Each row is where one point has got to under a steady rotation. How many steps took it there?
The counts run from 0 to 719.
[ -7  -9   5  11   6  11  -6   9  31  10   1 -11  -2 -18   2  19   9  -6
  13 -13 -11 -22   9  -8   6  -6   4  -1 -16   0   7 -16  11  27   9   6
   1  -3   6  -5 -12  -4  -8]
429
[ 19   6  10  -5  -8  21  -1 -11  26   9  -8   6  -9  -5 -28   3   9 -15
   2 -10  -4  -7  -4  -8 -13   2 -10   1 -28  -5 -10  11 -10  -2 -22   1
   7   4   0  -9 -11   4   4]
471
[-20  -3   4   6 -18  -5 -14  -3 -23   4  -2  -5   2   1   1  -4 -12   4
   8  12 -29  -3   2  -1 -16   6   4  -8  -1  -6  15  -8  -2 -16  11   7
  -5   5   5   2  26  -3   4]
375
[ 12   5   7  -3 -19   3  -3   1 -42 -18   0   1   1  -2   1 -15  15 -13
   7  28   3  12  -1   7 -11   8  -5 -17   2   7   6  15   5  -5  -2  -8
 -10   3   2   7  -7  -3  -1]
693
[-13  10 -13 -10  22 -16  10  -8   4   2 -11 -12  -5   3  -7   8 -15  15
  -1   3 -30  -1   5  -9  18  -5  -8  12   7  -8   8   8   5  -8  15  11
  -1 -10  -2   0  22   2 -11]
678
[-14  -8   6  -3  -3  -7   1   7 -33  -3   8  -2 -11 -21   2 -16   6   1
  21  20 -12  12  -1   7   2   0   6 -13  23   6  10   3  16   6   9  -8
  -2   8   8   8  14  -1 -12]
45
[-15   7   4   0  -1 -13   3 -15  -9  -1 -15   4   1  11 -12  -7  -5   7
   5 -14   7 -10 -17   8  11 -14  -9   3  -5  -2   6  23 -14 -22  -6   0
  14  -3 -12  -9  23   4  14]
164
[ -5 -10  24  -1   3   5  -6   7  -5 -15   0 -12  -5  -8  14  -5  17  -9
  14  17  -3  -1   7   8  11   8   3   5 -21   1   0  17  25  -1   4  -2
   5   7   5   3   7 -21 -29]
523
[  5   7  -8 -10  21  -9  16   7  19  -9  -8 -17   7 -10   5  21  -7   1
   4  -4 -10  -5  10 -19  10  -5  -8   5  -1  -7  -1  10   1   9  12  12
  -8 -24  -8  16 -27   9  -4]
397
[ -9  -8 -12  -7  -5  -5   6 -10  17  -1  15   3 -13 -12   7   3 -14  -2
  -5  -8  -6  -5  15 -22  -7  -1  -1   8 -12 -15  -5  10  -9  -6  -4   9
  22 -28 -12  12  -5  -3  11]
577
[-27  -6  -2   7  11   0   7  -7  16   3   5   6 -20 -14 -14  -3  -5   7
   8 -21 -11 -17  -4   1  13 -16  -2   8 -10 -11   3  10   3  -4   1   3
  31  -3  -8  -9  23 -11  -9]
299
[ 17   2   6  -6 -20   5 -10  -6  -3   5  -7 -10   6  20  -6  13  -4 -12
  -6  33 -11   8  15 -13 -16  19  -6   5 -30  -6   3  -1  -8  -8 -11   2
  -8   8   4   4  -6   0  12]
514
[ 11 -24  -1  -3 -10  12 -13  -5   5  24  -1   4 -12   5 -13  14  -1 -14
   9   8  -5   2   3  -9  15   8  16  12 -15   9  11 -18   4  18 -20  -5
   2   7   3  13  -7  11  10]
148
[ 12  -6 -15  -8  11   8  21   0  16  -8   2  -1 -12 -12 -11   2   6  -4
   8  13   6  16  -1 -14  29  -6  -7   3 -12   3 -11   3   3  28 -15   2
  15  -6   7  -3 -19   5   1]
633
[ -6   5  -5   0 -25  -4   3  -8 -33 -26   6   1   0  -3  10 -10   3  -9
   0  28  -2  12   9 -10 -24   5 -13 -18   7   0   8  12  -7  -8   3   4
   5  -3   3   3   3 -11  13]
550
[ -3 -18  -8  -8   0 -10  -3  -5   5  16  -3  -2 -15  22   4  16  -5 -12
 -20  11 -13   3  15 -13  25  -3   4  30 -10   1   7  -7   5  -1 -11   5
  15  -7 -12  13   7 -12  -1]
484
[-16  -2  -2   3  -5 -17   0   3  -2  -3  -3  -3  21  -1  -3   5 -11   6
  12 -17  10  -5  -6  -8  17 -13   7  -4  -1   2  16  -6 -11  16   2  -2
  -3 -21  -5   9 -11  19  35]
258
[ -1   5   6   3 -13   1  -6 -11 -32   6 -19  10  -2  14 -11  -4   5   1
 -13  16 -10  -5  -3  10   0  -9  -4  -3   8  11  23  -5   1  -3   4   2
  -7  23  -2  -4  25 -11  -1]
2
[  7  -8   1 -15   5 -14  18  16  15   2   9   2  -4 -19   7 -10  13  -1
  18   4  -3  13   3   6  17  19  -5   8  -3  -9  -3  19  23   3  -4 -14
  -5 -14   6  11 -11   1   0]
217
[ 13  -3   2  -2 -13   8  -1  -8 -10  -7  -3  -1   1   3 -16  -8   8  -8
  22  31   2  22  -2   3   5   8   0  -7 -12   4  -5   4  -1  10 -15 -15
 -11   5  10   0 -19  16  17]
184
[ -7  -5  20  18 -16   8 -23   1  -8 -19  -2 -18   6   3 -12   0  10   3
  31  10   9   3 -14   7  17  -5   3  -6 -26   1   1  12   0   8  -6  -7
   1  11   1  -7  -2   8   5]
15
[ 13  10  -1  -7 -24   7  11  -4 -20 -13  -6  14  -4  -9   5  -7  14 -17
  -9  13   1   3   4   0 -28   7 -13 -13   1   6   9  12 -11  -1  -3  -2
   3  -2  -4   6 -16 -13  13]
414
[ 10  22  -5  -4 -15   4  20 -14   1 -10 -12  12   3   0 -13 -14  16  -4
 -12   9   6   2  -2   0 -18   6 -17 -15  -7   0   4   9 -21   5 -10   1
   5   9   2 -19  -8  -8  26]
134
[-15  -6  12   0 -11  -5 -15  -2 -17  16  -5   0  -4  15  -5   2  -4   0
   4  16 -23  -5   8   6   9   3   8   5 -12   4  21 -13  10  -2   2   1
   0  21   5  -6  31 -15  -6]
654
[ -1   3  20   8 -14  -4  -1  10 -20 -25 -11  -9  10  -4  13   1  19  -8
  11   0  21  -8  -3   7   6  -6   0 -11 -11   7   8  27  10  -4   6 -13
  -6  -9 -12   8 -19  -5   0]
388
[-20   7  -5   9 -10   8  -5 -12 -16  -9   3  -7   2 -14  -6  -4 -14   3
   5   6 -17 -20   4 -14 -22 -14   1 -14  12   2  17 -13 -13   1  14  11
   6   4   9  -5  12  -8  -5]
95
[ 17 -10  -1 -10 -10   3  -4  -5   8  30  -5   5  -8  14 -11   2   1 -13
  -3  13 -19   6  10  -2   6  14   3  16 -14   2   9 -15  12   4 -21 -10
 -15  13   7   7   2   0   8]
5
[ -9   2   9   0   2  10  -8  -6 -31  -5  -5   1 -14 -16 -20 -11   5   0
  30   8 -11   2 -10   5   5 -12  -2 -15  10   6   5   8   8  -3   2 -11
   0  10   0  -1  14   3 -19]
188
[  0  -9   0 -13 -11   1  13   1   4  22  13   9 -18 -20   4 -15   6 -12
   8  10 -21   2  10   7 -17  20  -1   3   6  -7   7   6  18  -8  -5  -8
  -1  -2   8  16   5 -12  -8]
553
[  0   9 -20  -3  -7   2  17 -18  -8 -14   4   3 -11  -8 -15  -8  -4   3
  -2  12   1   9  -1 -21  -6 -16 -16  -9  -2  -1   3   4 -29   7 -10   4
  22  -8  -3 -14  -9   4  19]
128
[-13   3 -10  -3  17   0  16  -5  -6 -12  -1   2 -18 -22 -14 -10   8   9
  13   5  -8   7  -3  -6  27 -17  -8  -6  13   7   1   7   6  17   4   0
  18   3   1 -11  14  -3 -17]
635
[  3 -12  -1   1  -5   9  -7   7  30  18   1 -11   1 -15  -2  18   1  -9
  13 -14  -8 -14   9 -12   8   5  12   8 -12   2   5 -16   4  20  -6   3
  -2  -6   1   8 -21   8   9]
428
[ -5   0 -21 -13 -16  -5  15  -9   8   7  16  12 -10 -16   1 -10 -12  -6
   1   3 -22   7  12 -10 -21  16  -4   5   6 -11   1   3 -10   0  -6   5
  13 -16   5  16   0  -1  17]
409
